(in the rows, 128 means zero)
Rotation paths and how fast each direction turns (deg/step)
Each turn is a multiple of 5 degrees from 10 to 175, or 0.
Each row of a path follows its step; steps can be skipped.
path 1
step 0: [128 127 137 132 125 130 126 129 124 126 116 133 124 132 119 129 135 124
 134 127 130 134 123 122 119 127 122 135 127 137 115 118 133 126 130 132
 125 122 120 132 136 127]
step 1: [128 119 122 131 120 128 124 128 132 135 131 126 121 127 140 131 136 127
 140 131 125 126 130 137 116 130 121 128 139 132 133 127 133 119 127 131
 122 132 129 135 122 135]
step 2: [139 128 138 128 132 134 128 142 132 131 130 122 125 120 127 123 129 121
 130 129 136 127 137 131 131 145 126 129 128 137 126 130 126 134 123 128
 130 133 123 125 122 135]
step 3: [124 122 136 131 125 126 133 120 125 124 121 131 126 132 136 124 123 126
 129 126 138 130 143 138 131 122 136 129 124 141 127 130 137 128 133 121
 127 123 122 125 132 132]
step 4: [120 132 121 128 135 125 127 128 135 129 135 137 132 123 123 124 127 132
 136 132 133 119 133 132 127 134 138 131 138 124 126 128 129 124 133 118
 119 122 135 121 122 137]
step 5: [129 122 130 123 132 116 123 125 126 130 134 130 128 118 121 132 124 130
 121 124 125 130 125 132 133 133 138 128 121 133 116 117 122 135 132 133
 136 123 121 129 119 134]
step 7: [133 128 123 129 122 129 121 127 131 132 126 127 131 125 119 140 131 123
 120 129 132 126 128 131 113 133 120 139 136 121 128 128 124 132 131 115
 137 125 136 128 128 129]
step 8: [122 125 128 125 126 133 123 130 126 133 124 129 131 113 128 127 138 121
 125 130 124 143 130 133 129 121 116 122 126 135 121 124 124 123 130 128
 136 131 122 117 133 129]
step 9: [128 131 128 133 127 134 119 130 135 130 128 130 125 131 137 129 136 125
 135 119 134 136 124 133 122 135 125 123 119 130 125 125 136 131 128 121
 112 126 133 130 139 127]
step 12: [133 124 128 130 127 130 131 118 143 129 137 125 118 132 129 126 120 131
 128 122 137 122 128 128 123 129 128 125 131 128 130 124 143 127 132 124
 129 120 119 120 122 134]
step 13: [126 130 123 121 122 133 123 127 123 135 137 120 129 123 126 121 118 132
 128 133 129 131 135 133 143 130 131 135 131 126 129 130 124 131 135 120
 134 122 132 129 124 142]
Speeds:
[129 129 126 128 128 130 124 123 128 130 126 127 129 128 124 130 128 129
 128 128 129 128 128 126 128 127 126 127 129 128 126 128 126 129 130 131
 129 129 130 129 128 127]  45
[131 128 129 127 130 128 128 128 127 126 132 127 125 127 125 128 132 128
 127 128 128 126 130 126 128 129 128 128 126 127 127 130 127 126 127 128
 131 125 130 129 129 130]  135
path 2
step 0: [127 121 128 132 118 132 130 127 128 131 120 131 127 127 119 128 119 123
 124 130 124 132 122 123 138 147 128 135 129 126 127 125 127 132 128 125
 130 124 122 121 137 129]
step 1: [135 119 131 127 132 128 127 136 131 134 135 124 134 123 131 141 129 120
 127 129 136 125 112 130 123 128 129 125 131 133 130 135 129 131 120 120
 125 123 127 130 127 126]
step 3: [130 121 144 124 126 125 135 130 137 121 125 125 122 126 135 119 134 132
 130 124 131 123 128 129 116 121 128 126 125 126 123 135 133 134 123 127
 129 125 133 131 132 122]
step 4: [132 141 129 127 122 126 123 122 121 134 134 133 123 124 129 123 116 131
 132 127 119 135 134 129 123 127 126 134 124 114 132 133 129 131 130 125
 132 125 132 136 132 128]
step 5: [129 125 131 137 128 129 124 127 126 130 126 120 120 125 119 121 124 132
 133 130 134 133 134 120 127 124 132 122 137 135 127 136 126 131 112 134
 126 128 120 135 126 126]
step 7: [130 130 128 122 123 128 129 124 132 128 114 126 126 132 118 136 129 130
 126 123 138 118 124 129 125 126 130 119 124 132 135 126 124 117 122 138
 135 132 128 129 127 129]
step 8: [118 126 122 127 127 127 132 131 122 128 122 137 133 129 135 135 127 131
 132 141 129 124 125 126 120 123 125 132 117 120 124 120 130 131 133 128
 127 134 119 129 132 119]
step 9: [132 127 129 130 128 136 123 123 127 126 119 130 137 128 127 135 128 141
 119 116 124 127 131 134 128 132 130 130 132 123 127 133 137 126 121 131
 117 128 124 125 131 122]
step 11: [123 136 126 130 128 117 125 127 126 125 124 122 132 128 135 124 122 120
 126 124 125 126 122 137 129 133 132 122 128 138 132 140 128 128 122 129
 118 121 132 119 129 130]
step 12: [126 130 136 129 126 134 132 132 133 120 127 133 121 141 135 129 124 122
 129 139 132 127 127 133 135 118 127 125 133 121 135 132 122 132 127 120
 133 133 129 126 123 135]
step 13: [125 126 127 132 120 130 130 124 121 123 125 133 130 137 131 121 140 122
 136 116 125 132 127 125 123 130 120 135 124 130 139 129 130 129 118 128
 130 124 132 130 134 126]
Speeds:
[127 127 127 127 131 123 127 128 129 131 129 125 129 129 127 128 130 128
 128 128 128 124 128 129 130 129 128 124 128 130 127 129 126 129 129 126
 128 129 130 128 126 130]  80
path 3
step 1: [126 135 124 127 119 131 126 132 121 126 122 119 128 125 140 132 127 130
 132 129 123 126 121 135 122 123 126 135 125 132 123 125 128 131 127 134
 130 125 144 126 130 122]
step 2: [134 130 131 124 130 133 138 126 134 127 136 121 132 130 129 119 123 134
 132 133 127 137 116 127 129 129 122 124 129 134 131 132 134 125 126 124
 134 130 126 125 142 126]
step 3: [126 128 129 123 119 133 128 129 121 133 129 130 140 125 127 135 127 131
 134 126 123 117 117 135 127 129 133 125 134 126 122 131 131 118 126 123
 126 132 135 139 124 125]
step 4: [127 129 125 121 130 123 134 131 135 126 136 126 130 131 131 130 126 137
 127 126 125 134 124 128 128 130 135 132 132 141 127 134 114 121 132 135
 135 120 123 133 133 130]
step 5: [125 126 140 123 117 126 128 128 126 136 127 118 128 129 129 123 130 121
 123 130 125 127 124 133 129 125 125 125 134 131 125 127 125 126 135 128
 138 140 128 135 117 133]
step 6: [129 133 126 125 136 125 132 125 122 134 125 123 131 130 133 130 128 138
 123 128 118 133 137 126 125 134 129 143 122 127 127 130 127 123 123 124
 137 131 124 136 128 124]
step 9: [130 135 132 135 122 126 121 125 138 133 128 137 131 134 140 124 126 126
 131 124 123 122 128 133 131 129 128 132 127 133 141 126 129 128 125 130
 135 124 137 134 130 130]
step 10: [132 128 128 125 125 136 126 131 118 138 123 124 116 132 122 129 126 133
 132 131 132 137 127 141 121 128 130 125 124 126 130 127 125 128 125 137
 138 127 132 128 137 129]
step 11: [129 139 124 127 123 129 136 128 133 122 135 126 132 123 132 126 131 128
 123 128 116 120 123 138 133 126 124 127 129 123 129 125 137 129 122 134
 138 129 129 129 134 125]
step 12: [130 131 125 128 120 125 135 139 122 135 130 122 132 130 126 140 115 127
 134 125 127 136 120 128 129 126 129 125 123 133 129 131 127 125 125 119
 130 126 138 126 131 125]
step 13: [132 128 132 128 127 143 129 129 129 120 136 125 127 122 131 129 131 132
 128 125 119 130 124 137 131 125 128 131 142 141 128 131 127 125 131 124
 128 132 124 135 134 128]
Speeds:
[128 127 126 129 126 128 127 131 128 128 127 125 130 127 128 130 130 127
 128 130 128 128 130 126 131 129 129 128 131 128 128 129 125 128 129 125
 131 129 124 130 128 127]  40
path 4
step 0: [126 128 120 124 121 125 116 143 128 132 131 127 117 141 132 121 127 128
 131 130 132 134 128 135 136 127 121 128 113 127 120 129 139 131 133 126
 125 127 120 123 128 126]
step 2: [130 134 122 128 129 124 133 138 132 127 130 124 118 134 122 112 130 117
 127 135 140 139 126 135 128 127 138 138 122 131 132 126 135 137 126 127
 125 132 134 128 132 132]
step 3: [121 142 126 123 127 126 128 137 131 127 124 134 124 138 139 120 134 133
 121 133 134 119 128 121 120 123 129 119 124 125 124 123 131 125 124 134
 116 134 123 120 124 121]
step 4: [134 127 135 131 128 125 128 127 130 124 128 120 118 129 122 122 136 128
 123 137 145 119 133 133 128 127 134 130 125 141 126 132 134 134 120 129
 139 133 116 127 127 125]
step 5: [120 132 115 121 131 128 129 132 125 143 126 128 124 137 128 112 124 123
 125 131 135 127 128 129 132 125 128 129 120 133 117 128 125 120 131 129
 125 124 114 123 126 138]
step 7: [126 129 123 135 117 132 139 140 132 130 132 134 132 130 118 121 134 119
 125 130 143 133 130 134 128 128 130 125 120 134 123 135 136 129 130 129
 123 132 121 127 139 133]
step 8: [123 134 125 120 132 123 124 129 133 126 123 128 121 139 126 131 129 131
 126 134 137 119 121 142 133 129 128 118 119 123 125 119 125 123 126 138
 119 141 127 124 125 131]
step 10: [128 126 118 124 121 129 133 130 131 129 130 125 113 137 132 114 123 122
 133 138 131 123 129 128 131 120 123 119 121 131 117 134 122 129 122 137
 120 131 131 132 130 132]
step 11: [134 131 135 118 136 128 123 138 141 134 129 129 120 140 126 131 137 117
 126 138 138 125 133 127 135 125 130 128 135 131 133 127 130 132 131 131
 123 127 122 117 129 120]
step 12: [121 133 128 133 116 131 140 139 123 131 136 129 116 137 121 123 131 130
 123 126 140 132 128 124 130 126 134 130 125 143 123 123 126 126 125 131
 122 133 127 133 121 128]
step 13: [120 124 125 119 134 117 127 131 127 127 117 126 121 137 130 123 128 121
 117 126 143 118 132 140 125 125 132 123 128 127 133 133 125 125 120 132
 121 127 128 120 132 128]
Speeds:
[125 130 127 128 126 129 129 127 129 129 130 127 127 128 127 128 125 130
 130 129 127 124 125 127 126 128 127 127 128 128 129 127 127 127 126 130
 125 125 126 130 129 127]  155
path 5
step 0: [124 123 129 137 131 127 125 133 135 129 134 125 126 134 126 128 127 120
 128 131 132 123 133 123 118 130 126 128 132 128 125 121 132 130 125 123
 130 133 113 120 130 136]
step 1: [130 124 125 121 135 120 130 125 138 132 130 136 126 131 133 125 136 133
 129 133 126 122 127 131 129 126 129 128 133 136 135 128 131 132 130 122
 123 132 119 135 125 139]
step 3: [122 124 130 135 140 130 125 131 132 127 130 126 135 132 124 126 131 131
 130 134 124 113 136 124 120 130 130 127 133 123 124 137 135 127 125 124
 123 129 122 130 129 129]
step 4: [123 122 113 120 135 120 133 127 131 136 132 137 127 125 130 126 131 130
 132 138 125 124 125 128 127 133 130 127 133 124 126 126 123 131 123 128
 131 128 120 124 123 128]
step 5: [132 122 117 138 133 121 132 125 125 123 131 125 128 125 126 127 131 124
 138 124 133 119 133 116 132 127 121 127 133 126 133 127 125 128 129 126
 121 135 124 126 129 129]
step 6: [124 117 124 126 130 137 125 120 129 128 128 133 132 124 126 128 131 135
 131 126 118 115 134 126 125 133 131 126 133 128 132 129 132 119 128 130
 124 126 126 127 128 139]
step 7: [123 116 121 128 135 124 131 128 136 126 135 134 133 126 125 139 124 123
 131 129 125 126 124 130 122 133 130 128 127 126 129 120 122 128 130 136
 126 133 119 122 132 122]
step 8: [130 118 119 134 129 127 127 126 125 129 127 125 134 136 127 133 131 124
 134 126 134 126 130 126 125 129 125 123 134 128 133 134 132 126 129 123
 134 137 112 131 126 135]
step 9: [125 125 127 127 136 131 131 124 126 128 130 140 130 130 123 125 134 128
 129 123 121 125 125 130 127 137 129 130 137 135 132 118 121 126 128 119
 129 133 125 126 128 141]
step 11: [126 121 128 125 132 130 125 127 136 133 137 129 123 134 125 122 126 126
 132 134 128 123 135 127 122 129 132 121 132 132 123 132 136 128 126 123
 133 134 114 124 131 138]
step 12: [124 130 125 127 140 117 128 128 135 126 130 133 128 125 129 130 139 127
 131 137 125 123 124 126 130 128 126 135 130 138 133 122 122 132 128 125
 124 131 118 128 126 134]
Speeds:
[128 128 130 130 129 131 127 129 127 126 128 129 129 125 126 128 127 129
 126 127 126 125 127 130 125 125 129 130 129 127 126 127 128 124 128 129
 126 130 132 127 127 128]  100
[126 126 131 125 128 131 128 131 129 126 128 129 130 128 127 129 128 130
 130 129 129 127 129 126 128 129 129 126 124 129 125 129 127 126 126 128
 128 127 127 127 130 125]  95
